Each path is a new rotation, seen through one point. The rows after it are directions, each followed by how far the rotation turns it, in degrees a step (0 if it stays put).
Each turn is a multiple of 5 degrees from 10 to 175, or 0.
Each row of a path follows its step; steps can be skipped.
Rotation 1:
step 0: [-17.1, -35.3,   8.6,  30.2,  35.6,  -2.6,  -2.1, -16.0,  12.2,   9.5,
  -4.3,  -9.4,   5.2,  17.5,  19.1,  13.8,  -7.5,  12.6, -28.4, -12.6,
   6.7,   4.2,   4.9,  16.0,  -3.7, -31.9,  22.0,  -2.7,   6.1,  -3.9,
  -9.0,  -6.2,  -8.6,  -0.9,  -2.8,   9.4, -11.9,  23.7,  21.7,   3.3,
 -16.1,  22.0, -11.4,  -5.9, -11.9,  20.8,  -1.2, -17.9,   2.9,   4.8,
 -19.1,   5.5,   5.5,  -8.0, -12.1, -17.7,  11.3,  -7.1,  11.6]
step 1: [-20.1, -26.9,  12.0,  -7.0,   8.0,   2.4, -15.5, -18.4, -21.2,   0.6,
 -14.5,  -2.1,  11.6, -12.2,  18.3,  19.2,  -3.0,  18.2, -13.4, -18.1,
  -5.0,   0.7, -15.2,  17.0,  -8.3, -19.9,   0.5,   0.7, -23.1,   1.2,
  -4.2, -35.9,  -3.5,   5.4,  16.6,  -5.2,   4.0,  11.4,  39.1,   7.3,
 -19.6,   4.9,   0.0,  -0.1,   4.3,   2.7,   7.6, -15.6,   9.8,  -6.2,
  -6.9,   0.1, -19.3, -24.0, -34.9,  -6.6, -11.7, -16.2,   8.4]
step 2: [-16.8,  -3.7,  12.6, -19.0,   7.6,   6.8,   5.2, -16.8,   7.3, -21.4,
 -38.6,  18.5,   5.3,  26.5,  -6.0,  15.0,  -2.4,  19.2,  -3.9,  -7.8,
  12.3,  11.9,   1.5,  27.4,   8.9, -12.2,   3.0,  18.4,  -5.7, -11.6,
   4.5, -33.5,   5.3,  -4.2,  -2.6,   6.3,   7.9,  21.7,  12.3,   1.1,
  -8.5,  15.4,   1.9,  23.3,   3.4,  10.8,  -6.5, -31.5,   4.8,  -1.1,
 -24.2,   4.7,   1.0,   1.1, -35.0,  -7.6,  14.8,  -2.3,  11.5]
step 3: [ -2.5, -23.7,  16.3,  -3.5,   9.1,  -0.3,  -4.0, -20.8,  11.6, -18.0,
   7.3, -28.7,   1.5,  17.5, -21.9,  27.5,   1.4,  15.5,  12.2, -14.1,
   0.8, -13.7,  -6.6,  11.6, -15.4, -26.5,   9.8,  12.3,  -6.8,  -5.9,
  -4.9,  -2.3,  15.7,  12.4,   4.9,   7.4, -11.7,  27.0,  26.9, -13.4,
 -14.9,   8.2,  14.5,  10.9,  -5.4,  16.0, -10.8,  -9.7,  -3.0,  22.5,
 -24.2,  11.2, -12.6,   3.7, -30.8, -21.6,  -0.9,   7.7,  13.4]
step 4: [-14.6, -21.9,   2.2, -25.8,   8.8,   0.6,  -7.5, -24.6,  21.6, -17.4,
 -12.6,  -8.8,  18.5,  -5.3,   4.7,  10.1,  17.1,  -4.1,   0.6,  -3.6,
  -9.9,  -2.5, -15.5,  -2.6, -18.1, -16.6,  -0.5,  11.1, -13.7,  -0.8,
   0.8, -25.4,  18.7,  12.6,  14.5,  -3.6,  10.9,   4.2,  15.9,  -3.7,
 -20.6,   4.7,  -6.1, -12.0,   5.4,  -8.3,  -6.8,  -5.5, -21.9,  -5.2,
 -38.0,  18.7,   7.6, -15.4, -39.3,  15.8, -10.5,  22.7,  12.0]
step 5: [-13.5,   1.9,   0.3, -10.4, -11.6,  -9.9,  -2.1, -10.0,  -3.0,  -8.9,
  -3.9,  -2.2,  -2.5,  21.4,  -3.6,  18.6,   6.7,   2.1,  -5.0,   0.4,
   3.1, -22.8,  -0.7,   3.5,  -1.5,   5.9,   8.3,  35.5,  -1.1, -13.9,
   3.8, -24.8,   2.4,  -3.9,  23.6,   4.7,   3.1,  17.5, -18.2,   8.8,
  -7.9,  14.8,   0.0,  -2.1,  -3.3,   5.2,   5.7, -27.8, -12.8,  14.7,
 -49.4,  22.8,  15.0, -29.7, -23.5, -24.8,   3.6,  21.5,   7.8]
step 6: [ 24.2, -14.2,  19.6,   1.0,   0.4,  -6.1,   1.5,  -6.0,   5.7,  -8.6,
  -4.3, -21.6,  12.5,   3.5,  12.0,  12.8,  18.3,  25.1, -15.9,  20.1,
 -15.8, -18.3,  -9.3,  -3.8,   0.2,   6.6,  16.6,   2.3,   4.1,   1.3,
  -4.0,  -3.0,  22.0,   6.3,   4.0,   3.5, -15.9,  13.6, -12.7,  -7.7,
 -18.9,   2.4, -11.4,  -2.2,  18.3,  15.2, -18.0,  -8.1,  -3.8,  21.9,
 -37.9,  -5.5,  -8.3, -22.0, -36.5, -25.8, -13.7,  16.8,  18.1]
step 7: [-15.1,  -5.1,   2.4,  -2.4,  22.0,  -4.3,  18.6,  -1.4,   4.5,  -4.9,
   5.1,   4.4,  12.2,   4.9,  25.3,   3.7,  23.9,  10.4, -20.7,   0.0,
 -24.5,  -1.9,  -9.0,  10.0, -18.9,  -6.4,  -1.2,  -2.3, -12.7, -16.1,
 -22.3, -10.3,  -9.2,   2.2,   9.0, -22.7,  -0.5, -10.7,   1.4,   4.4,
 -15.9,  19.1, -16.4,   2.3,   3.2, -13.3, -10.5, -11.2, -17.4,  21.4,
 -39.9, -16.9,   4.0, -17.1, -27.3, -15.3,   7.5,  39.2,   0.6]
step 9: [  2.6, -33.3,  11.5,  20.1,   6.7,  13.3,   8.1,  -9.5,   7.0,   6.7,
  -8.0,   6.0,   9.3,  -2.0,  12.9,  15.0,  12.2,  27.3, -20.9,   9.6,
   9.2,   3.7,  18.3,   0.4,   3.4, -10.0,   0.2,  -3.7,  -0.8,  -9.1,
  -5.0,  -9.8,  -2.7,   3.7,  -6.3,  -6.5, -32.3,  24.5,  10.3,  17.9,
 -21.0,   3.5, -21.8, -10.4,  10.5,   8.7,  -9.8, -40.6,   2.0,  28.3,
 -19.9, -13.1, -15.8, -21.5, -11.9,  16.0,   3.1,  16.3,  13.9]
Directions:
[ -2.4,  -4.7,  -3.4,   0.2,   3.4,  -5.3,  -1.7,   6.6,   0.6,   0.7,
   0.5,  -3.1,   2.7,  -6.2,  -1.5,  -1.4,   5.8, -12.0,  -3.8,   2.5,
  -4.3,   1.0,  -1.1,   1.5,   3.4,  -4.5,  -1.7,  -2.6,  -2.4, -10.6,
   6.2,   4.3,   2.0,  -2.6,   1.6,  -0.8,   0.6,   6.1,   3.0,  -5.3,
   0.8,   3.6,   5.3,  -3.8,  -3.3,  -0.9,  -0.9,  -3.8,  -1.2,  -0.5,
  -2.6,   0.2,   0.0,   3.9,   2.7,   1.0,   1.5,  -1.2,   0.3] => 90
[-4.9,  4.2, -6.0, -2.8, -3.0, -2.4, -0.9,  2.4,  4.8,  1.4,  1.2, -3.2,
 -1.1,  0.7, -1.3, -1.2, -2.8,  1.4,  2.3,  4.6,  3.7,  3.9,  5.1,  7.8,
  7.9,  1.6,  8.2,  0.6,  6.4, -1.8, -0.2,  0.2, -2.0, -1.1, -0.7,  4.4,
  0.1, -1.7, -0.9,  6.1,  3.7, -0.6,  6.8,  5.4, -4.3,  1.9, -0.9, -1.1,
  4.6,  4.6, -5.5,  1.3,  7.6, -0.2, -0.1, -2.5, -1.9, -1.7,  5.5] => 125
[ 2.3,  1.8,  3.6, -0.5, -0.2, -2.6,  8.2,  4.0, -0.1, -1.3, -2.0,  1.4,
 -2.9, -2.5, -6.3,  1.9,  8.4,  5.1,  1.3, -3.5,  0.0, -0.8,  0.7, -2.5,
 -1.8,  3.3,  4.8, -1.6, -3.7,  1.3,  1.5,  4.8,  0.0, -1.8, -9.8,  1.2,
  5.7,  4.7, -1.2, -0.2, -1.5,  4.6, -0.7,  3.9,  1.7,  5.6, -3.9,  0.0,
 -6.0,  6.3,  1.7, -6.8,  2.1,  5.2, -1.6, -2.2, -1.9, -4.8,  4.6] => 100
[-0.7,  1.2, -3.9, -1.2, -2.3,  1.5,  1.7, -5.2,  1.2,  7.7, -8.8, -1.6,
 -3.7, -2.0, -6.7, -0.4, -1.5,  1.1,  6.2, -0.3,  5.7, -0.4, -1.5,  0.9,
 -2.8, -5.3, -4.8,  4.2,  4.0,  0.4,  4.9, -2.5,  2.1, -0.2,  2.5,  0.4,
 -4.3,  1.9,  3.4, -4.3, -8.7, -0.2,  4.4,  4.6, -2.6, -5.3,  2.2, -0.9,
 -2.4,  1.4,  2.2,  0.6, -0.1,  8.3, -5.9,  3.2, -2.9, -3.2, -2.0] => 40
[-6.0,  1.6,  1.5,  2.5, -1.5,  5.0,  4.5, -4.4, -4.0,  0.2,  2.2,  2.6,
 -0.8,  2.2, -1.0,  3.0,  1.1,  5.1,  2.5,  6.1, -5.5,  8.0, -5.2,  3.2,
 -2.2, -1.0, -3.1, -1.3, -1.1,  1.3, -0.5,  7.0,  6.2, -3.2,  1.6,  1.1,
 -0.4,  5.5,  1.3,  0.4, -3.3, -0.6,  1.9, -6.9, -2.3,  0.4,  2.3, -5.6,
  1.0, -5.3,  2.5, -0.1,  7.0, -3.4, -2.5, -4.8, -2.2,  5.5,  7.2] => 0
[ -7.6,   0.5,  -4.1,  -2.2,  -3.2,   0.6,  -0.8,  -3.0,  -5.7,  -4.7,
  -1.2,   3.3,  -2.5,   9.9,   0.1,  -2.4,   0.2,  -4.4,  -5.2,   1.8,
  -1.8,  -0.3,  -0.1,  -4.2,  -2.6,  -2.5,  -1.4,   3.7,   7.0,  -1.2,
  -0.6,  -0.5, -10.1,  -2.8,  -7.8,  -1.2,  -3.1,   3.5,  -0.2,  -1.9,
   0.7,   7.3,  -3.7,   3.0,  -1.0,   1.3,  -2.3,   2.4,  -2.2,  -3.0,
  -0.7,   3.3,   3.1,   5.9,   2.1,  -4.5,  -0.8,   3.7,  -2.4] => 140
[-2.7, -1.2, -3.6, -1.3, -1.6,  0.9,  3.7, -0.3,  4.5,  2.1, -3.9,  0.6,
  5.7, -1.9, -5.8,  0.2,  3.5, -1.6,  2.5,  2.9, -0.7, -2.6, -6.7, -4.8,
 -2.9,  5.9, -2.9, -1.0,  1.4, -6.0,  2.3, -0.3,  1.7,  0.7, -0.5, -8.8,
 -7.5, -3.1, -7.3,  5.0, -3.5, -2.0, -0.7,  3.4,  0.0,  3.6,  0.3,  3.1,
  3.5,  5.6, -2.9, -2.6, -2.6, -4.6,  6.0, -2.6, -1.2,  8.3,  2.3] => 25
